Each row of this table is followed by its label. One hidden rule gives the labels. It looks at one to three of the table's principal directions, none of them among the few with the most spread.
[-2.80  2.10 -3.92  0.96 -0.35  1.50  3.47  0.82  0.61 -0.68  1.20 -6.08 -0.93  4.59 -0.84  2.23 -1.11  1.58 -2.32  1.44  0.49  1.01  3.18 -0.54  1.60  6.13  3.52 -2.94 -0.43 -1.64 -0.84 -0.64] e
[-0.52 -0.07 -0.69  0.51 -0.48 -0.51  0.29  0.33  0.80 -0.43  0.29 -1.92 -0.75  1.19  0.68  0.81  0.17  0.12 -0.76  0.89 -0.63  0.03 -1.14  1.00 -0.20  0.78  1.09 -1.05  0.45  1.49  0.92 -0.22] d
[ 1.41 -0.60  0.60 -0.74 -0.48  0.00  0.05  0.30  0.86 -1.27  0.67  0.47 -0.29  0.33 -0.25  0.17  1.33  0.51  0.72  0.36 -0.72  0.26 -0.35  0.68 -0.34  0.07 -0.19 -1.38  0.91  1.40 -0.20 -1.18] f
[ 0.77  0.54  3.39 -0.44  1.12  0.10 -2.34 -0.74 -0.73 -0.31 -1.10  2.39  1.83 -1.82 -0.87 -2.80 -0.20 -1.11  0.65 -1.74  1.15 -0.23  0.25 -0.43  0.00 -2.02 -2.26  1.29 -2.00 -1.15 -0.05  1.46] d
[ 0.05  0.09  1.00  1.87  0.27 -0.12  0.09 -0.29  0.39 -0.26 -0.28 -1.37 -0.05  0.70  0.21  0.19 -0.09 -0.52 -0.82 -0.28 -0.92 -0.24 -0.07  0.42  0.48  0.36 -0.11  0.53 -0.20  0.78  0.05  0.16] e
[-0.20 -0.39  1.45  0.50  0.40 -0.40 -1.45 -0.33 -1.07  0.87 -0.72  1.75  1.29 -2.85 -0.08 -1.66  0.40 -0.98 -0.38 -1.29  0.37  0.33 -1.37  0.14 -0.03 -1.51 -1.68  2.03 -0.53  0.60  1.42  0.78] f
[ 0.35 -0.99  0.52  1.28 -0.14 -1.07 -0.50 -0.44 -0.07  1.10 -0.56  0.72 -0.60 -0.90  1.23  0.74 -0.03 -0.77  0.17 -0.08 -1.01 -0.83 -1.67  0.63 -0.52 -2.21 -0.47  1.82  0.67  1.24  0.61  0.27] d
[ 0.93 -0.43  1.02  2.15 -0.16 -0.06  0.55 -0.10  0.75 -0.64  0.36 -1.45 -0.41  0.73 -0.08  0.42  0.71 -0.53 -0.80 -0.24 -1.52  0.23 -0.49  0.81  0.46  0.81 -0.15  0.23  0.57  1.70  0.04 -0.46] e
[-0.04 -0.41 -2.05  2.24 -0.80  0.18  2.30  0.27  0.59  0.46  0.74 -1.90 -1.60  2.34  0.24  2.09 -0.37  0.01 -0.67  1.03 -1.59  0.24  0.08 -0.02  0.52  1.80  1.59 -0.30  1.64  0.31 -0.95 -0.58] e
[-0.75 -1.22 -1.45  1.75 -0.25 -1.66 -0.10  0.43  0.02  0.88 -0.63 -0.68 -0.94 -0.56  2.63  0.97 -0.16 -0.57 -0.83  0.85 -1.89 -0.14 -3.54  0.96 -0.15 -0.53  0.85  1.07  1.39  2.60  1.86  0.23] e
[-1.28  0.67 -1.83  1.65 -0.39 -0.43  1.54  0.15  0.77 -0.09 -0.15 -2.84 -1.44  3.73  0.98  2.48 -1.02  0.62 -0.29  1.44 -0.97 -0.46  0.54  0.49  0.47  1.51  2.33 -1.34  0.31 -0.21 -0.73 -0.04] e
[ 1.67  1.02  3.31 -0.36  1.05  1.13 -0.25 -0.77  0.72 -1.88  0.29 -1.59  0.72  0.32 -1.47 -0.33  0.82  0.39  0.03 -1.52  0.53 -0.54  3.28  0.04  0.53  0.62 -1.34 -0.05 -1.87 -0.48 -1.25 -0.80] e
[-0.26  0.82 -0.97 -1.64 -0.26  1.02  1.09  0.35  0.55 -0.99  1.05 -1.68 -0.19  1.31 -1.07  0.63  0.37  1.30 -0.14  0.49  0.97  0.34  2.12 -0.18  0.09  2.07  0.91 -2.07 -0.27 -0.78 -0.61 -1.03] e
[ 2.95  0.76  2.71  0.83  0.56  1.29  1.14 -0.64  1.17 -1.97  1.29 -3.35 -0.61  1.49 -1.73  0.91  1.08  0.06 -0.21 -1.55 -0.22  0.00  3.33  0.32  0.75  1.97 -0.61  0.01 -1.31 -0.23 -1.81 -1.21] d
[ 1.65 -1.19  1.92 -1.21 -0.32 -0.65 -1.83 -0.24 -0.03 -0.02 -0.27  3.93  0.51 -1.93 -0.13 -1.42  0.91 -0.59  1.71 -0.31 -0.07 -0.22 -1.81  0.42 -1.15 -3.20 -1.74  0.34  0.64  0.87  0.30  0.12] e
[ 0.29 -0.26  1.91 -0.89  0.53  0.16 -1.60 -0.39 -0.56  0.22 -0.35  1.78  1.36 -2.83 -0.50 -2.00  0.43 -0.65 -0.20 -1.15  0.86 -0.16 -0.40 -0.22 -0.39 -1.64 -1.89  1.35 -0.70  0.26  0.92  0.42] e
[ 0.42  0.38 -0.52  1.36  0.01  0.77  1.75  0.04  0.62 -0.49  0.91 -3.24 -0.88  1.57 -0.44  1.29  0.03  0.12 -1.18 -0.09 -0.59  0.27  1.46 -0.06  0.78  2.50  0.87 -0.13  0.01  0.04 -0.71 -0.68] d
[-1.20  0.33 -3.05 -2.69 -0.47  0.33  0.44  0.86 -0.60  0.32  0.12  2.04  0.01  0.69 -0.13 -0.23 -0.86  1.16  1.29  1.42  1.26  0.57  0.33 -1.26 -0.31  0.56  1.35 -2.10  0.57 -2.23 -0.78  0.15] f
[-0.70  0.16  0.01 -0.33 -0.05  0.38  0.24 -0.14  0.15  0.10  0.38 -1.35  0.22 -0.67 -0.28  0.38  0.44  0.40 -1.00 -0.15  0.48 -0.27  0.76  0.25 -0.11  0.38 -0.13  0.16 -0.19  0.61  0.75 -0.65] e
[ 0.08 -0.43 -0.08 -0.96  0.39 -0.36 -1.35  0.04 -1.22  1.04 -0.92  3.72  0.79 -1.91  0.37 -1.86 -0.87 -0.79  1.16 -0.30  0.61  0.11 -1.30 -1.13 -0.30 -1.95 -0.88  1.11 -0.07 -1.38 -0.08  1.35] d
[ 0.73  0.40  1.02 -3.09  0.22  0.84 -0.61 -0.21 -0.08 -0.62  0.59  0.96  0.74 -1.48 -1.25 -0.61  0.88  0.95  0.89 -0.69  1.84 -0.22  1.99 -0.34 -0.62 -0.65 -1.03 -0.52 -0.91 -0.94 -0.29 -0.83] f
[ 0.42  0.61  3.71  2.12  0.98  0.31 -1.47 -0.95 -0.56 -0.12 -0.86  0.39  1.74 -1.20 -1.33 -2.38  0.02 -1.67 -0.87 -2.13  0.29  0.19  0.29  0.05  0.74 -0.67 -2.18  1.98 -1.85 -0.20  0.31  1.41] e
[ 0.88  1.08  3.25 -0.03  1.14  0.97 -0.69 -0.77  0.37 -1.46 -0.11 -1.33  1.14 -0.16 -1.29 -1.01  0.42 -0.02 -0.46 -1.57  0.68 -0.51  2.61 -0.08  0.58  0.38 -1.47  0.32 -2.04 -0.44 -0.65 -0.19] e
[ 0.58  1.43  2.23 -1.85  1.12  1.05 -0.89 -0.47 -0.26 -1.31 -0.20  0.25  1.44 -0.37 -1.52 -1.39  0.16  0.59  0.66 -1.33  1.81 -0.11  3.00 -0.71  0.38  0.26 -1.19 -0.43 -2.32 -1.99 -1.03  0.03] f
[-2.64  1.16 -4.49 -0.95 -0.54  0.75  2.68  1.00  0.41 -0.27  0.85 -3.63 -1.07  3.12  0.35  2.53 -0.78  2.21 -0.94  2.04  0.41  0.33  2.07 -0.51  0.65  3.95  3.24 -2.87  0.53 -1.09 -0.54 -1.17] f
[-0.75 -0.84 -0.68  1.87 -0.20 -1.16  0.09 -0.09 -0.14  1.24 -0.41 -1.16 -0.72 -0.86  1.72  1.22  0.01 -0.56 -1.07  0.14 -1.19 -0.38 -2.14  0.94 -0.14 -0.72  0.31  1.77  0.74  2.00  1.63  0.10] e
[ 1.07 -1.35  0.27  0.56 -0.87 -0.98 -0.96  0.29 -0.20  0.46 -0.17  3.39 -0.08 -0.71  0.10 -1.24  0.45 -1.20  1.09  0.29 -0.92  0.82 -3.33  0.54 -0.66 -1.81 -0.59  0.04  1.49  1.08  0.53  0.77] d
[-0.75  0.35 -0.62  0.79 -0.09 -0.14  0.58  0.20  0.37 -0.28  0.29 -2.68 -0.41  0.76  0.37  0.81  0.15  0.17 -1.26  0.20 -0.25  0.26 -0.22  0.70  0.31  1.55  0.89 -0.36 -0.20  0.97  0.92 -0.24] e
[ 0.70  0.46  1.45 -1.99  0.56  0.35 -1.59 -0.58 -1.49  0.85 -0.54  3.53  1.27 -2.20 -1.32 -1.99 -0.45 -0.57  1.66 -1.49  2.32  0.13  0.91 -1.10 -0.45 -2.23 -1.70  1.36 -1.64 -2.87 -0.60  1.31] e
[ 0.21  1.14 -0.43 -1.63  0.84  0.82 -0.04 -0.08 -0.76  0.05 -0.33  1.00  0.26  0.62 -0.66 -0.74 -1.56  0.17  1.21 -0.34  1.60 -0.12  2.29 -1.83  0.33  0.26  0.20 -0.15 -1.46 -3.75 -1.99  1.00] d
[ 0.03  0.96 -0.80  1.30  0.00  0.93  2.11  0.13  0.93 -1.10  0.76 -3.49 -0.89  3.26 -0.60  1.69 -0.25  0.72 -0.73  0.45 -0.63  0.19  2.44 -0.13  1.07  3.15  1.50 -1.42 -0.12 -0.64 -1.57 -0.79] e
[-1.38  0.56 -0.93  0.16 -0.31  0.28  0.32  0.12 -0.10  0.30 -0.17  0.21  0.28  1.27 -0.50 -0.22 -0.76  0.15 -0.15  0.66  0.43  0.16  0.39 -0.38  0.16  0.54  0.66 -1.02  0.04 -1.02 -0.33  0.52] e
[-0.85  0.49 -1.77  0.65 -0.27 -0.07  1.63  0.56  0.97 -0.87  0.66 -4.08 -1.17  2.28  0.82  2.19  0.20  1.08 -1.18  1.03 -0.79  0.16  0.50  0.81  0.52  2.77  2.00 -1.54  0.28  1.14  0.36 -1.08] e
[-0.35  0.95  0.72  0.65  0.23  0.57  1.18 -0.10  1.43 -1.79  0.85 -5.27 -0.37  1.72 -0.21  1.80  1.14  1.20 -1.84 -0.06 -0.37 -0.32  2.16  1.28  0.65  2.76  0.76 -1.22 -0.79  1.79  0.48 -1.74] f
[ 1.52 -0.43  2.15 -0.90  0.57  0.13 -1.20 -0.29 -0.01 -0.70 -0.31  2.15  0.87 -1.58 -0.26 -1.33  0.67 -0.17  0.92 -0.82 -0.08 -0.34  0.13 -0.24 -0.20 -1.47 -1.68  0.50 -0.20  0.29 -0.41 -0.25] e
[ 0.82  0.07  1.67  2.39 -0.40  0.14  0.71 -0.33  1.06 -1.00  0.56 -2.18 -0.30  1.64 -0.90  0.74  1.06 -0.32 -0.84 -0.37 -1.20  0.27  0.36  1.31  0.47  1.09 -0.13 -0.41  0.14  1.63 -0.08 -0.64] f
[-1.57  0.77 -0.96  4.10  0.49 -0.18  1.51  0.06  0.32 -0.03 -0.69 -3.84 -0.55  2.96  1.04  1.24 -1.35 -0.46 -2.01  0.44 -1.83  0.04  0.17  0.06  1.71  2.79  1.64  0.27 -0.17  0.28 -0.32  0.65] e
[-2.04 -0.37 -3.68  2.61 -1.38 -0.74  2.62  0.88  1.18  0.10  0.59 -3.83 -1.97  3.56  1.61  3.38  0.00  0.95 -1.53  2.46 -2.36  0.32 -1.36  1.34  0.49  2.83  3.16 -1.95  2.36  2.40  0.67 -1.16] f
[ 0.51 -0.31  0.27 -1.13  0.04  0.35 -0.27 -0.02 -0.23 -0.02  0.06  1.79  0.46 -0.99 -0.41 -0.61  0.32  0.27  0.74 -0.17  0.30 -0.03  0.43 -0.55 -0.20 -0.70 -0.73  0.01  0.30 -0.41 -0.51 -0.37] f
[ 1.37  0.51  3.83 -0.55  0.68  0.93 -1.57 -0.82 -0.25 -0.83 -0.15  1.92  1.85 -1.59 -2.24 -2.60  0.75 -0.71  0.41 -1.92  1.19  0.11  1.47 -0.29  0.04 -1.17 -2.55  0.63 -1.58 -0.79 -0.50  0.40] e
[-0.61 -0.85  0.03  0.55 -0.07 -1.26 -0.76 -0.11  0.18  0.63 -0.68 -0.03 -0.36 -0.98  1.86  0.70  0.09 -0.19 -0.32  0.45 -0.95 -0.95 -2.05  0.95 -0.61 -1.77 -0.04  1.00  0.63  2.05  1.49 -0.04] e
[ 0.09 -0.04  1.16 -0.51  0.28 -0.04 -0.72 -0.57 -0.14  0.44 -0.22  0.25  0.29 -1.31  0.01 -0.06  0.11 -0.11  0.00 -0.65  0.59 -0.82  0.47  0.09 -0.46 -1.50 -0.92  1.15 -0.62  0.04  0.37  0.00] e
[-0.62  0.30 -0.18  0.40  0.17  0.05  0.46 -0.03  0.56 -0.43  0.04 -2.11 -0.28  0.80  0.52  0.90 -0.02  0.48 -0.84  0.32 -0.38 -0.50  0.61  0.34  0.23  0.87  0.55 -0.35 -0.14  0.70  0.21 -0.51] e
[-0.04 -0.42  1.11  0.11  0.77 -0.84 -2.10 -0.39 -1.52  1.38 -1.69  4.01  1.18 -2.44  0.75 -2.11 -1.00 -1.35  1.08 -0.92  0.35 -0.26 -1.77 -0.79 -0.19 -3.01 -1.53  2.31 -0.61 -1.08  0.29  1.92] f
[ 0.69 -0.41  0.08  2.45 -1.51  0.24  2.20 -0.19  1.89 -0.59  1.70 -3.92 -1.77  2.71 -0.84  2.82  1.44  0.23 -1.31  0.67 -1.61  0.04  0.46  1.89 -0.08  1.66  1.02 -1.07  1.46  2.55  0.03 -1.74] d
[ 2.66 -0.03  3.34  0.70  0.31  0.51 -0.29 -0.70  0.77 -1.40  0.30  0.38  0.22  0.47 -1.32 -0.37  1.05 -0.40  0.86 -1.19 -0.61 -0.24  1.41  0.37  0.20 -0.58 -1.51  0.17 -0.49  0.23 -1.49 -0.55] e
[-0.71 -0.59 -2.29  1.40  0.08 -0.85  0.24  0.16 -1.16  2.09 -1.27  2.52 -0.70  0.44  1.65  0.27 -2.25 -0.93  1.00  0.79 -0.88 -0.27 -1.57 -1.41  0.22 -1.27  0.86  1.49  0.98 -1.88 -1.08  1.67] e
[ 1.88  0.51  1.39 -1.89  0.13  1.18  0.20 -0.30  0.30 -1.08  1.00  0.24  0.15 -0.02 -1.88 -0.20  0.87  0.59  1.05 -0.88  1.21  0.15  2.63 -0.39 -0.17  0.30 -0.81 -0.70 -0.83 -1.33 -1.46 -0.88] d
[ 1.15  0.38  1.32 -1.23  0.45  1.05  0.14  0.15  0.65 -1.94  0.87 -1.17  0.67 -0.33 -1.13 -0.65  1.35  0.80 -0.35 -0.65  0.25  0.44  1.69  0.03  0.40  1.71 -0.67 -1.14 -0.54  0.60 -0.26 -1.34] e
[-0.34 -0.60 -2.12 -2.22 -0.53 -0.42 -0.39  0.61 -0.65  0.95  0.05  2.58 -0.30 -0.96  0.57 -0.36 -0.47  0.20  1.18  0.94  0.81  0.26 -1.45 -0.62 -0.92 -1.15  0.53 -0.50  0.85 -0.88  0.28  0.41] d
[-0.41  0.48 -0.17  0.28  0.04 -0.54 -0.18 -0.11 -0.04  0.06 -0.57 -0.15 -0.31  1.32  0.49  0.57 -0.64  0.07  0.63  0.32  0.08 -0.29 -0.02  0.26 -0.01 -0.38  0.64 -0.34 -0.53 -0.71 -0.29  0.62] e
[-0.51  0.26 -1.94  0.59 -0.09 -0.18  0.95  0.33 -0.27  0.48 -0.15 -0.43 -0.79  1.57  0.62  0.98 -1.05  0.13  0.31  0.71 -0.31  0.23  0.04 -0.51  0.42  0.95  1.39 -0.32  0.28 -1.20 -0.81  0.46] e
[-0.20  0.68  0.44 -1.87  0.61  0.35 -1.21 -0.18 -1.04  0.43 -0.62  2.41  1.07 -1.14 -0.67 -1.77 -0.89 -0.19  1.01 -0.61  1.87 -0.02  0.79 -1.20 -0.21 -1.15 -0.77  0.30 -1.35 -2.51 -0.51  1.19] d
[ 2.94 -1.04  3.74 -0.55 -0.18  0.33 -1.22 -0.83  0.27 -0.34  0.70  2.20  0.61 -2.69 -1.66 -1.24  1.99 -0.86  0.78 -1.75  0.20 -0.13 -0.01  0.67 -0.90 -2.48 -2.84  1.45  0.04  1.27  0.10 -0.72] d
[-2.46  0.54 -1.74 -0.85  0.81 -0.55 -1.13  0.62 -1.00  0.55 -1.31  0.50  0.90 -0.84  1.55 -1.58 -1.67 -0.15 -0.70  0.59  0.78  0.10 -1.54 -0.90  0.22  0.24  0.75 -0.03 -0.77 -0.83  1.31  1.59] d
[-0.90  1.36 -1.20 -0.91  0.45  0.70  0.95  0.50  0.38 -1.32  0.34 -2.74 -0.06  1.94 -0.15  0.56 -0.37  1.25 -0.55  0.51  0.60  0.31  1.99 -0.35  0.77  2.89  1.44 -1.99 -0.97 -0.99 -0.55 -0.45] e
[ 1.20 -0.33  1.31  0.01 -0.30 -0.15 -0.40 -0.15  0.51 -0.54  0.41  0.10 -0.15 -0.11 -0.48 -0.19  0.85 -0.34  0.26 -0.31 -0.18  0.12 -0.52  0.79 -0.43 -0.56 -0.55 -0.17  0.06  0.95  0.27 -0.21] d
[-0.69 -0.81 -1.37 -2.47 -0.20 -0.94 -1.66  0.58 -0.89  0.94 -0.71  3.85  0.46 -2.11  1.18 -1.52 -0.53 -0.12  1.24  0.82  0.77  0.05 -2.71 -0.51 -1.15 -2.31 -0.12 -0.14  0.68 -0.27  1.12  0.93] d
[ 1.20 -0.14  0.60 -0.23 -0.20  0.05  0.25 -0.04  0.60 -0.84  0.22  0.56 -0.39  1.12 -0.26  0.56  0.47  0.44  1.14  0.24 -0.56 -0.17  0.63  0.21 -0.09 -0.22 -0.02 -0.92  0.40  0.00 -1.16 -0.68] f
[-0.27  1.64 -1.91  0.79 -0.51  1.34  3.10  0.73  1.35 -2.09  1.74 -5.56 -1.23  4.72 -1.38  2.22  0.36  1.52 -1.19  0.89 -0.20  1.32  2.97  0.39  1.40  5.70  2.70 -3.45 -0.27 -0.54 -1.33 -1.41] e
Here are more rows. What is the label of each one?
[ 0.46 -0.36  1.91  2.10  0.53 -0.33 -0.91 -0.92 -1.00  1.48 -1.01  1.77  0.63 -1.57 -0.08 -0.92 -0.61 -1.67  0.04 -1.45 -0.22 -0.40 -0.56 -0.33  0.21 -2.18 -1.64  3.06 -0.54 -0.55 -0.11  1.35]: f
[-0.65  0.22 -0.04  1.11  0.36  0.03  0.07 -0.18 -0.68  0.75 -0.39 -0.40  0.36 -0.61  0.05 -0.24 -0.46 -0.52 -0.74 -0.62  0.12  0.16  0.03 -0.31  0.51  0.26 -0.19  1.30 -0.49 -0.43  0.31  0.62]: f
[-0.15 -0.80  0.46  0.03  0.71 -0.65 -1.46 -0.11 -1.00  1.07 -1.12  2.41  0.82 -2.79  1.19 -1.49 -0.50 -0.92  0.03 -0.57 -0.22 -0.36 -1.81 -0.62 -0.15 -2.02 -1.24  2.19  0.08  0.29  0.87  0.90]: e
[-0.34  1.10 -2.71 -1.03 -0.38  0.90  2.30  0.65  0.77 -0.91  1.22 -3.21 -1.43  3.32 -0.40  2.10 -0.50  1.52 -0.03  1.26  0.48  0.34  2.48 -0.45  0.43  3.30  2.50 -2.56 -0.03 -1.58 -1.49 -0.93]: d
[-0.10  0.18  0.68  1.99 -0.42  0.28  0.74 -0.01  0.70 -0.74  0.44 -1.70  0.05  1.42 -0.85  0.21  0.69 -0.17 -1.09 -0.02 -0.91  0.62  0.09  0.84  0.60  1.57  0.15 -0.76  0.32  1.26  0.15 -0.40]: f
[ 0.82  0.59  1.55 -0.70  0.48  0.77 -0.21 -0.25  0.33 -1.00  0.54 -1.35  0.45 -0.45 -1.04 -0.61  0.60  0.06 -0.52 -0.96  0.78  0.07  1.48  0.03  0.12  0.77 -0.71 -0.06 -1.19 -0.11 -0.05 -0.35]: d
[ 0.71  1.05  3.53  0.19  1.48  0.46 -1.45 -1.19 -0.48 -0.21 -0.83 -0.28  1.25 -1.26 -0.78 -1.28 -0.36 -0.75 -0.09 -2.17  1.22 -0.90  2.09 -0.34  0.33 -1.25 -1.94  2.09 -2.75 -1.37 -0.38  0.89]: d
[-1.89 -0.05 -4.06  1.30 -0.66 -0.61  1.64  1.20 -0.22  0.53  0.15 -1.88 -1.08  1.78  1.38  1.20 -0.81  0.26 -1.08  1.64 -1.00  1.26 -1.93  0.06  0.67  2.80  2.64 -1.16  1.29  0.44  0.79  0.25]: e
[-0.68  1.50 -1.23 -1.02 -0.11  1.48  1.66  0.03  0.24 -0.54  0.76 -1.56 -0.18  2.62 -1.66  0.90 -0.66  1.25  0.21  0.44  1.33  0.16  3.66 -1.02  0.55  2.31  1.22 -1.96 -0.74 -2.78 -2.00 -0.45]: e
[-1.29  0.87 -0.14  2.07 -0.12 -0.11  1.23  0.19  1.44 -1.54  0.28 -4.93 -0.55  3.07  0.44  1.84  0.49  0.83 -1.87  0.78 -1.26 -0.03  0.62  1.55  0.87  2.90  1.62 -1.81 -0.17  2.07  0.65 -0.96]: f
[-1.95 -1.37 -2.22  0.20 -0.77 -1.83 -0.46  0.56 -0.07  1.32 -0.60  0.40 -0.63 -1.29  2.72  1.13  0.18  0.22 -0.57  1.55 -1.17 -0.46 -3.78  1.20 -0.90 -1.53  0.91  0.37  1.87  2.93  2.64 -0.23]: f
[ 0.99  0.93  3.92 -1.22  1.19  1.07 -1.70 -0.63  0.00 -1.65 -0.03  0.02  2.12 -1.94 -1.88 -2.63  1.05 -0.20 -0.49 -2.08  1.46  0.07  1.89 -0.07  0.29 -0.02 -2.39  0.29 -2.30 -0.13  0.28 -0.05]: e
[-1.79  1.61 -1.14 -0.40  0.36  0.87  0.06  0.19 -1.36  0.41 -0.74  1.79  1.37  1.26 -1.45 -1.75 -1.70  0.06  0.58 -0.03  1.74  1.04  1.59 -1.75  0.96  1.28  0.50 -1.05 -1.26 -3.89 -1.36  1.69]: f
[ 3.58  0.05  6.21  0.09  1.04  1.03 -1.94 -1.76 -0.09 -0.51 -0.01  2.11  1.45 -2.55 -2.59 -2.35  1.01 -1.63  0.90 -3.26  1.04 -0.77  2.21 -0.21 -0.26 -2.98 -4.03  2.79 -2.12 -0.90 -1.23  0.43]: d
[ 0.80  0.51 -0.30  1.60  0.02  0.82  1.97 -0.27  0.38 -0.19  0.68 -2.37 -0.98  2.05 -0.73  1.72 -0.20  0.19 -0.27 -0.28 -0.55  0.07  2.36 -0.37  0.89  1.93  0.71  0.19 -0.09 -1.05 -1.80 -0.60]: f
[-1.11 -1.90 -2.32  0.38 -0.84 -2.17 -0.58  0.66 -0.18  1.58 -0.50  0.73 -1.09 -1.83  3.12  1.07  0.22 -0.31 -0.37  1.39 -1.54 -0.24 -4.85  1.29 -1.08 -1.89  0.83  1.00  2.16  3.26  2.82 -0.03]: e
[ 1.94 -0.22  4.30 -2.09  0.91  0.26 -2.87 -0.67 -0.41 -0.87 -0.35  3.15  2.10 -3.80 -1.27 -3.23  1.37 -0.74  0.82 -2.11  1.34 -0.15 -0.05  0.06 -0.69 -2.70 -3.32  1.21 -1.52  0.36  0.70  0.25]: d
[ 0.06 -0.65  0.01  0.86 -0.88  0.22 -0.10 -0.18 -0.55  1.31  0.13  2.84  0.35 -0.48 -1.31 -1.19 -0.22 -1.14  0.35 -0.06  0.14  0.65 -1.06 -0.43 -0.33 -1.20 -0.71  0.52  1.01 -0.66 -0.25  0.91]: e
[ 1.51  0.11  1.06  0.09 -0.27  0.63  0.84  0.01  1.10 -1.61  1.04 -1.48 -0.38  1.28 -1.06  0.71  1.31  0.57  0.07 -0.15 -0.55  0.30  1.34  0.66  0.23  1.37 -0.04 -1.31  0.21  0.87 -0.80 -1.38]: f
[-1.11 -0.62  0.75  2.20  0.40 -1.71 -1.26 -0.42 -0.31  1.05 -1.59  0.03  0.09 -1.03  2.27  0.28 -0.47 -0.92 -0.65 -0.09 -1.29 -0.99 -2.56  1.01 -0.10 -2.15 -0.37  2.13  0.00  1.93  1.71  0.91]: f
[ 0.70  0.07 -0.71  0.11 -0.26  0.68  1.20 -0.05  0.19  0.23  0.67 -0.36 -0.78  1.12 -0.69  0.79 -0.38  0.04  0.30  0.15  0.04  0.00  1.36 -0.67  0.10  0.66  0.47 -0.13  0.34 -1.28 -1.44 -0.22]: d
[ 0.51 -0.17 -0.06 -1.87  0.22 -0.16 -0.94  0.04 -0.93  0.47 -0.36  2.85  0.47 -1.54 -0.04 -0.94 -0.18  0.03  1.54 -0.35  1.02  0.12 -0.22 -0.70 -0.46 -1.52 -0.67  0.43 -0.28 -1.37 -0.28  0.48]: e
[ 2.58 -0.46  1.72 -1.49 -0.49  0.69  0.03 -0.36  0.66 -0.85  0.98  1.85 -0.21 -0.01 -1.62  0.09  1.29  0.40  1.78 -0.38  0.22 -0.21  1.50  0.05 -0.69 -1.20 -1.16 -0.70  0.47 -0.30 -1.61 -1.18]: e
[-0.96 -1.24 -1.47 -0.96 -0.83 -1.25 -1.20  0.71 -0.67  0.98 -0.48  3.29  0.32 -1.82  1.07 -1.02  0.29 -0.23  0.63  0.98 -0.15  0.63 -3.73  0.47 -0.96 -1.79 -0.01 -0.28  1.54  1.35  1.87  0.49]: f
[-3.13 -0.16 -3.38  0.29  0.52 -1.06  0.30  0.63 -0.81  1.42 -1.09 -1.65 -0.29 -0.98  3.14  1.19 -1.28  0.59 -1.54  1.13 -0.53 -0.56 -1.67 -0.29  0.33  0.63  1.63  1.04  0.42  0.87  1.90  0.22]: f
[ 0.35  0.95  1.08 -1.16  0.71  1.15 -0.23 -0.57 -0.61  0.07 -0.15  1.20  0.87 -0.22 -1.48 -0.98 -0.73  0.07  0.79 -0.96  1.58 -0.32  2.79 -1.43  0.24 -0.35 -0.92  0.41 -1.44 -2.89 -1.67  0.50]: e
[ 0.47  0.31  0.11 -1.07  0.35  0.59  0.07 -0.41 -0.61  0.74  0.13  0.58  0.04 -0.84 -0.65 -0.03 -0.52 -0.04  0.56 -0.73  1.27 -0.37  1.65 -0.98 -0.18 -0.65 -0.49  1.07 -0.81 -2.00 -0.89  0.25]: d
[-0.70  0.53  0.08  0.02  0.15  0.11 -0.11  0.34  0.41 -1.01  0.10 -1.64  0.40  0.55 -0.06 -0.46  0.28  0.26 -0.99  0.17  0.05  0.41 -0.12  0.45  0.33  1.50  0.40 -1.13 -0.46  0.81  0.80 -0.10]: d
[-1.95 -1.06 -3.55  1.09 -1.26 -1.32  0.83  0.90  0.12  1.22 -0.12 -0.15 -1.27  1.01  1.99  1.45 -0.50  0.08 -0.55  2.18 -1.48  0.29 -3.33  0.70 -0.41  0.20  2.09 -0.82  2.36  1.78  1.41  0.09]: e
[ 1.27  0.19  1.03 -0.05  0.49  0.44  0.41 -0.51  0.52 -0.37  0.36 -1.55 -0.63  0.30 -0.07  0.96 -0.03  0.06  0.05 -0.59 -0.01 -0.90  1.76 -0.17  0.00 -0.04 -0.27  0.75 -0.68 -0.39 -0.97 -0.50]: d
